In the rows, 128 means zero.
These are runs of 8 systems, one row a step. Runs of the same system follow the same rule from any start.
S, seq 1 (11 x 18):
[[ 87 150 118 158  93  95 106 164 113 128 102  90  89  82 158 146  92 122]
 [146 128 147  70 101 163 100 124 118 142 145 155 178  96 123 187 110 125]
 [131 108 203 155 196  97 143 112 105 142 121 148 161 151 120 107 107 104]
 [ 60 144 142 165  91 104 121 150 114 103  94  83 108  98 107 114 101 138]
 [108 138 123 104 103 145  88 102 123 107 164 171 161  81 142 195 129 122]
 [119 134 204 135 188 129 158  95 133 160 145 138 150 160 102 141 130  88]
 [ 69 142 137 178 112 115 125 134 113  77  99 108 133 129  77  75 125 143]
 [ 78 141  90 129 108 140 103 104 149  98 186 151 114  80 160 182 136 122]
 [145 146 180 114 140 149 168  88 150 153 157 140 150 170  87 162 161 100]
 [ 99 151 118 190 159 122 121 133 125  86 108 133 132 161  92  59 138 126]
 [ 74 129  63 133  94 147 133 124 166 106 178 113  84  93 150 144 131 138]]
R, seq 2 (11 x 18):
[[136 118  91 128 106 104 161 146 140 166 111  67  69 144 176 149 114 154]
 [169 126  69  53 117 146 138 165 111 166 116 139 132 159 119 135 112 162]
 [158 145 127 122 154  84 100 100 103 201 136 141 149 165 173 127 109 154]
 [156  82 143 116 108 113 141 145 129 152 107  70 115 114 189 123  96 168]
 [128 114  75  55 113 152 110 157 111 148 131 135 137 102 149 167  93 152]
 [156 139 173  88 130 107  86  98  92 198 129 142 171 125 134 139 116 144]
 [153  82 170 133 134 140 100 129 126 117 113  99 157  87 198 117  96 150]
 [ 86 114 115  72 111 152 106 134 127 130 154 118 116  53 148 169 116 131]
 [161 129 180  81 113 135  88 113 101 143 124 161 180  95  94 142 145 118]
 [132 118 176 165 161 155  75 104 135 106 128 123 165  87 181 124 125 109]
 [ 87 100 150 103 114 151 127 123 153 100 151 103  97  42 128 134 156 115]]
F, seq 3 (11 x 18):
[[126 174 167  88  82 125 150 164 124  95  98 113 114 110 100 143 159 138]
 [ 81 191  92 128 163 127 110 112 113 118 130 157 136 173  90 106 151 141]
 [ 93 138 154 156 118  80 169 102 150 152 152  93  72 127 121  95 168 131]
 [150 198 116 129  87 111 140 183 131  81 113 149  98 126 140 148 148 122]
 [119 207 120 121 138 153 104 103 135 187 129 118 138 176  95 106 159 136]
 [148 112 125 155 132  91 176 124 148 104 118 101  88 164 139  74 174 157]
 [150 196 112 178 106 110 118 162 146 133 146 153 104 136 172 138 112 100]
 [173 169 140  99  98 176 125 125 153 174 113  82 143 162 117 106 150 153]
 [169 110  93 166 157 113 153 122 133  97 119 140 140 204 153  93 134 154]
 [147 151 153 189 114 119 120 132 160 177 160 112 116 126 178 115  91 104]
 [197 130 126  96  76 182 137 160 151 105 110 103 157 148 150 130 120 165]]
S, seq 4 (11 x 18):
[[155 157 164  91 168 131 166 169 151 131 168 152 105 126 165  89 128 118]
 [153 102 118 143  75 107 108 119 123 174 116 100 113 116  78  63 146 144]
 [162 102  87 169 132 163  97 130 143  93 110 116 143 119 198 174 120 115]
 [164 147 184  69 130 147 184 184 149 130 151 137 117 123 140 121 115 121]
 [162 103 123 153 102  80  88 129  95 163 115 149 134 111  87  63 132 125]
 [124  94  96 172 135 159 110 140 143 131 105  82 119 108 181 183  89 100]
 [163 135 183  69 103 138 173 176 128  89 138 159 153 125 126 145 107 141]
 [134 128 139 158 145  65  93 134  94 181 134 166 118 110 105  85 118  94]
 [ 95  91 111 160 109 165 117 132 131 138  90  64 133 116 124 172  84 118]
 [141 134 163  97 125 120 153 151 118  59 143 184 165 126 152 165 108 142]
 [100 160 162 135 150  71 123 131 110 204 146 145  99 117  94 111 120  88]]
N, seq 5, 11 rows:
[[111 160 112 149 136 174 119 171 151 146 118 112  97 114  79 109 125  64]
 [127  83  58 115 123 127 130 154 113 117 144 180 120 118  74 120 116 107]
 [126  98 109 122 141 111 193 155 148 138 148 133  69 122 139 188 126  77]
 [132 183 124 134 136 147 150 199 134 135  97 126 100 147  81 121 121  80]
 [108 120  86  95 124  91 142 156  94 149 138 175 122 141  65 118  99 124]
 [141  97 137 109 127  83 217 147 131 131 129 128  88 158 119 176 135 118]
 [125 208 147 129 138 113 157 188 115 128  94 133 115 168 119 134 109 114]
 [102 143 134  88 108  81 142 128  88 164 129 152 140 158  59 109 106 158]
 [151 104 149 115 128  71 197 116 113 107 116 137 126 180 135 160 146 163]
 [105 213 174 130 137  99 144 149 122 129 110 114 124 159 161 135 116 149]
 [122 157 160 100  89 105 117 100  97 150 121 135 172 160  75  97 129 185]]
N, seq 6, 11 rows:
[[122 110 172 188 102  61 177 131 126 105 144 145 116 142  93  92 121 117]
 [111 160  98 171  70 109 155 147 132 113 129 128 136 172 135 176  77 145]
 [110 165 165 120 136 151 165 103 145 156 165 139 163 191  96 150 108 129]
 [135 138 170 187 133  68 154 101 126 100 152 171 139 164 107  90 152 128]
 [ 86 163 102 179  68  88 143 112 136 114 150 111 112 150 148 145 106 168]
 [136 177 142 114  99 175 153 102 161 134 165 131 167 186 117 151 131 158]
 [135 160 155 165 158  87 121  78 132 134 170 177 144 162 138  99 165 128]
 [100 140 104 183  72  91 131  97 148 122 148  93  93 137 147  96 145 169]
 [157 169 100 115  82 178 128 123 165 117 169 132 157 166 159 137 126 169]
 [153 158 150 137 156 118 110  76 148 182 181 159 137 144 148 106 159 116]
 [143 113  97 189 103  99 122 105 153 127 133  99  97 137 143  57 160 153]]
M, seq 7, 11 rows:
[[138 203 151 158 126 141 101 128 147 131 124 109 117 123 187 169 147 105]
 [137 152 154  80 145 167 111  93 133 169 106  74 159 151 151 132 151 174]
 [190 138 167 146 131 120 110  93 136 106 146 155 176 148 193 140 144 144]
 [141 151 182 156 122 148  82 103 144 168 119  86 136  96 155 153 145  95]
 [167 111 144 100 145 193 107 114 124 129  90  98 196 157 151 145 114 158]
 [178 113 140 158 144 126  63  87 125 141 144 161 172 109 168 112 144 114]
 [148  90 195 159 119 156 113 107 132 146  98  89 163 114 106 143 123  97]
 [166  95  97 136 163 185  80 145 117 109  89 129 181 132 157 139  95 123]
 [152  75 134 135 142 121  75  82 107 166 133 151 157 100  99 100 147 110]
 [146  74 162 180 129 142 139 137 120  98  98 128 166 133  91 142  99  88]
 [126  88  60 139 168 152  74 153 106 137  87 123 125 100 130 121 107  95]]
M, seq 8, 11 rows:
[[ 73 150 175 129 135 157 147 150 165 115 156  84 100  85 150  96 113 127]
 [176 139 122  60  85 166 137 177 140  96 130 126 135 119 144  97 130 175]
 [126 165 113 159  69 145 108  99 167 129 199 155 134 125 123 111 145 138]
 [ 98 132 183 138 141 180 169 135 179 113 160  84 124 122 138 102 109 126]
 [196 130 112  87 113 168 127 182 151 116 136 131 122 106 176  86 127 149]
 [157 133 117 135  59 151 119  96 165 165 191 140 137 125 103 122 145 126]
 [114 127 161 161 154 189 169 137 179 115 165 109 146 150 141 124  84 105]
 [186 111 117  94 137 154 119 176 148 160 138 116 108  96 172  71 116 129]
 [182 100 118 124  50 144 139 114 153 164 175 142 148 139  97 144 116 127]
 [103 136 131 174 159 171 139 139 164 144 174 134 142 141 140 140  66  85]
 [160  91 140  88 150 136 136 171 127 182 128 105 113 109 140  70  91 136]]
U, seq 9 (11 x 18):
[[135 106  85 163 130 115  76  86 126 159 140 114 142 128 199 125 109 158]
 [171 125 148 111 119 175 136 126 175 119 151  99 130 113 212 159 139 135]
 [215 133 138 118 103 174  91 116 144 154 135 150 174 133 119 111 155 116]
 [138  73 113 152 120 126  85  80 133 187 144  99 137 104 147  98 119 142]
 [164  78 136 151 134 176 142 145 171  96 134  90 127 104 194 122 118 125]
 [185 121 158 115 116 190 100 136 151 133 149 154 156  86 109 126 147  74]
 [142  58 124 136 107 136 110 106 127 176 122  96 128 104  80  83 132 128]
 [123  54 124 175 165 153 134 146 145  86 124 110 125  98 158 109 100 102]
 [140 119 178 103 126 172 135 169 151 106 143 139 120  61 104 128 140  71]
 [137  75 114 126 108 139 125 136 111 135 100 123 133 120  37  92 138 113]
 [ 71  65 126 168 185 110 137 130 113 105 116 123 113 101 121 115 101 100]]
B, seq 10:
[[ 95 115  72 121 119 122  95 133 116  95 111 109 107  81 184 180 126 143]
 [ 88 145 121  97 112 171 151 142 129  75 135 154 150 133  64 163 130 121]
 [119 145 131 155 157  83 128 106 112 108 101 134 102 146  90  87 200 122]
 [112 131  88 100 126 118  97 118 126 134 116  94  78  78 182 169 172 135]
 [125 115 118  88 105 171 168 140 139  68 131 143 147 138 107 198 134 132]
 [129 166 152 139 177 113 132 101 114 121 111 155 134 165  83 123 193  98]
 [147 128 121  88 143 117 115 118 135 156 113  89  75  91 176 127 197 138]
 [154  86 109  89 118 155 163 126 137  92 138 141 145 133 157 215 127 131]
 [138 169 185 120 174 138 152 121 120 134 120 158 155 169  80 155 154  82]
 [172 119 155  95 172 112 122 118 128 153 102 101 101 116 163  81 190 144]
 [157  73 111  90 130 136 143 117 133 138 156 138 131 108 182 205 117 123]]
F, seq 11 (11 x 18):
[[139 158  94 114  94 114 169 186 137 100 108 110  73 146 118 107 151 148]
 [125 210  96 140 141 106 132 135 126 189 133 138 108 191 115 133 124 119]
 [154 150 149 131 112 103 155 148 136 160  95  72  94 158 128  67 146 161]
 [148 171  62 161 107 107 130 164 131 121 127 139 108 174 162 109 106 149]
 [153 172 139 141 105 122 128 111 145 216 130  82 127 179 146 129 116 147]
 [185 130 126 142 118 110 142 148 120 104  85 108 143 179 168  95 125 183]
 [135 163 100 186 113 124  90 108 137 170 151 125 147 161 178 115  84 146]
 [177 108 152 127  79 145 148 112 152 136 122  74 149 152 172 135 120 180]
 [164 136 122 165 136 130 103 117 118  95 123 154 191 174 182 140  96 154]
 [132 115 169 165 112 153 100  77 152 156 155  91 169 124 162 106 105 155]
 [160  84 131 141  94 150 143 119 146  52 136 135 167 130 178 153 117 165]]
B, seq 12:
[[ 93 110 151 182 150 108 162 100 158  98 133  83  88 123 163 114 156 126]
 [142 158 120 127 125 155  96 159 140  76 148 166 131  75 189 166 129 104]
 [152  93 145 120 102 182 129 130 139 111 122 133 152 111  49 118 153  95]
 [107 108 119 191 189 120 142  92 152 126 129 100  97 151 149 117 164 101]
 [145 161 104 104 132 158 122 188 151 113 139 135  89  82 188 156 128  96]
 [180  76 110 117 118 176 131 147 123  98  97 146 163 139  71 138 130 103]
 [103 132 114 161 208 133 134  98 137 177 122 105 107 169 111 123 148  90]
 [155 144 103  91 142 130 150 197 141 128 123 117  72 108 191 123 125 127]
 [179  83  86 104 125 149 113 149  97 124  97 167 170 142 101 173 105 111]
 [ 92 139 138 121 189 138 151 116 119 189 109  96 119 175  75 114 125 110]
 [143 129 105 101 159  86 150 166 119 126 119 126  87 136 193  96 127 163]]
U, seq 13:
[[114 121  55  72 133 187 135 137 145 113 118  96 115 139 148 171 137 157]
 [180 106 173  90 175 114 140 109 105 133 133 179 179 159 131 141 140 128]
 [147 149 139 143 104  78  79 139 101 176  89  95 104  94 155 102 134 132]
 [110 120  43 109 138 192 105 138 143  99 114 101 128 128 166 160 120 148]
 [166 102 188  72 160 135 147 101 122 131 146 165 176 133 137 160 148 128]
 [175 131 145 156 104  89  85 136 100 164  75 101 127 116 131  87 145 132]
 [ 87 116  50 130 149 178  78 125 137 109 125 103 125  97 171 147 118 137]
 [163  90 186  65 139 153 167 112 140 103 146 142 160 122 139 155 154 139]
 [189 126 154 166 118  92  82 127 101 151  81 133 141 120 110  94 157 106]
 [ 71 112  64 129 143 154  79 117 133 134 130  88  99  78 156 120 128 138]
 [160  74 157  77 141 161 179 132 145  59 139 140 149 121 144 147 146 143]]
R, seq 14:
[[174 146 158 172  85 126 107  78 146 124 118 108 148 147 135 123 183 139]
 [142 121 108 124 148 193 159 129 184  73 150 111 118 133 185 148 155 129]
 [148 172 113  97  94 114 144 138 152 145 188 172  86 112 116 129 173 113]
 [216 121 119 179  87 129 108 106 142 137 119 137 151 159 125 120 159 116]
 [140 114  98 145 167 173 156 114 184 140 157  98 105 149 184 151 135 110]
 [170 113 113  87 107 104 171 161 144 159 175 159  80 113 114 113 144 111]
 [196 112  82 178 108 113  93 123 119 167 116 153 141 151 127 147 117  95]
 [136  98 123 134 176 157 149 109 155 194 131  74 113 155 153 136 116 111]
 [153  76 106  84 142 102 164 177 120 140 153 161  95 104 129 105 104 121]
 [142 123  89 158 113  86  86 130  92 196 108 142 126 127 120 165  98  93]
 [133  83 148 115 179 162 131 121 123 182  89  67 146 149 128 122 100 125]]
H, seq 15, 11 rows:
[[145 119 181 155 100 178 131 141 146 148 133 111 176 132  89 104  73 110]
 [195 114 146 156 107 141 111 175 127 112 124 161 168 128 132  94  81 110]
 [137 136 166 159  89 134  80 141 123 159 150 147 162  85 111 110  76 101]
 [137 121 142 166  86 159 128 165 133 127 118 121 170 146  87  93  54 130]
 [160 128 165 148 126 118 119 169 118 124 148 188 166 120 114  99  69  99]
 [126 129 170 140  67 120  97 154 112 138 133 133 159  88  98  84  76 141]
 [120 137 112 175  96 128 122 162 124 128 147 154 166 155 107  98  43 135]
 [130 136 190 119 114 116 143 160 116 127 161 177 163 117  97  96  72 121]
 [140 139 141 135  59 103 108 157 110 117 132 147 158 115 120  75  80 175]
 [100 151 128 156 105 118 119 135 128 143 186 167 162 141 119 105  54 137]
 [132 131 183 105  84 126 163 151 131 114 160 152 163 136  95  89  82 161]]
H, seq 16, 11 rows:
[[105 135 103 127 126 100 198 132 163 117 169 121  68 148 170 161 138 138]
 [137 181 126  58 127 116 155 134 139 161 145 127  80 131 131 133 188 141]
 [145 121  90 131 125  88 134  78 135 176 135 106  92 162 137 102 187 163]
 [127 102 116 119 149 118 180 105 161 164 167  99  83 142 181 165 140 128]
 [174 139 108  50 127 152 150 142 146 167 122 104  94 134 149 159 171 135]
 [172 121  92 120 150 111 106  73 123 201 115 114 121 163 140 138 178 133]
 [138  72 133 120 169 144 153  92 151 165 127  74 115 137 173 164 133 125]
 [182 107  91  66 148 177 129 150 139 141 100 108 121 126 167 179 148 118]
 [164 122 115 112 162 143  79  81 107 188  93 118 148 142 118 168 171 106]
 [135  65 136 146 179 155 123  96 129 136  86  73 143 141 159 150 126 123]
 [154  95 104 101 174 185 107 156 128 103  98 126 138 103 167 183 130  92]]

Which system made each run below?
seq 17 (2 x 18):
[[111 105 119 129 127 169 134 111 179 150 169  72 102 100 178 128 118 136]
 [165 126 134 163 109 143 164 166 157  73 165 180 143 141 145 149  93 101]]

B
seq 18 (2 x 18):
[[101 148  61 152 184 165 109 155 122 108 117 150 147 168 131 127  87 114]
 [ 96  92 169 106 117 118 169 131 145 137 191 141 104  82  93 107 117 114]]

N
seq 19 (2 x 18):
[[100 116 198 111 147 143 162  91 129 111 138 122 180 156 131 164 108 153]
 [167 143 126  94 133 157 103 142 123  63 114 146 165 129 182 114 139 179]]

H
seq 20 (2 x 18):
[[183 125 116  92  97 124 128 128 115  99 147 201 166 140 100 160 150 129]
 [152 183 167 189 143 139 101 101 154 161 142 115 142 149 175 145 128  97]]

R
seq 21:
[[112  91 154 161 172  95 103 121  90 157  79 105 136 120  96  69 117 120]
 [ 68  77 103 131 181 115 133 142 100  95  84 108 108 106 129 141 108 123]]

R
seq 22:
[[108 154 141 131 115  72 175 118 110 104 121 152 101 156  78 157 174 120]
 [ 77 196 104 116 124  95 158 134 114 106 117 136 104 168 115 161 149 156]]

N
seq 23:
[[144 108  74 119 151  95 137 139 117 158 166 176 116 141 178 157  92 120]
 [165 122 145 126  94  92 128 139 118 227 109  89 110 132 125 136 102 121]]

R
seq 24:
[[ 79 120 117 116 211 109 159 145 112 145 121 140  93 139  95 111 124  95]
 [109 130 136  97 124  79 167 202 102 104 121 156  96 104 115 108 100 134]]

U
seq 25:
[[ 99 170 150 110 100 140 127 190 118  76  95 106 131 103 133 104 101 163]
 [114 103  80 133 122 127  81  88 103  97 136 174 167 123  90 100 147 157]]

B
seq 26, 2 rows:
[[132 123 159 116  88 151 175 119 152 135 184 152 162 162  74 133 100 130]
 [149 139 145 199 141  77 154 109 132 118 152 176 132 175 136 152 137  97]]

N
seq 27 (2 x 18):
[[185 133 142  81  89 134 124 189 115 173 118 134 136 112 115 104  83 132]
 [119 125  88 166  70 128 110 113 135 157 172 141 160 151 117 130  68 143]]

M
seq 28, 2 rows:
[[148 107  84 118  97  91 185 131 127 157 137 138  99 173 109 191 131 123]
 [187 161 125 133 146 145 141 172 129 184 111 133 146 191 133 122  86 113]]

R
seq 29, 2 rows:
[[156 136 168 145 106 157 174 191 157  86 114 108 132 133 152 143  85 113]
 [136 152  55  93 115 164  71 135 139 175 145 119 114 103 157 111 129 144]]

M
seq 30, 2 rows:
[[ 98 159  73 114 161  69 104 127  96 170 143 168  88 121 136 130 142 120]
 [133 117  86  81 118  89 179 156 126 129 128 118  78 144 166 152 134 169]]

U
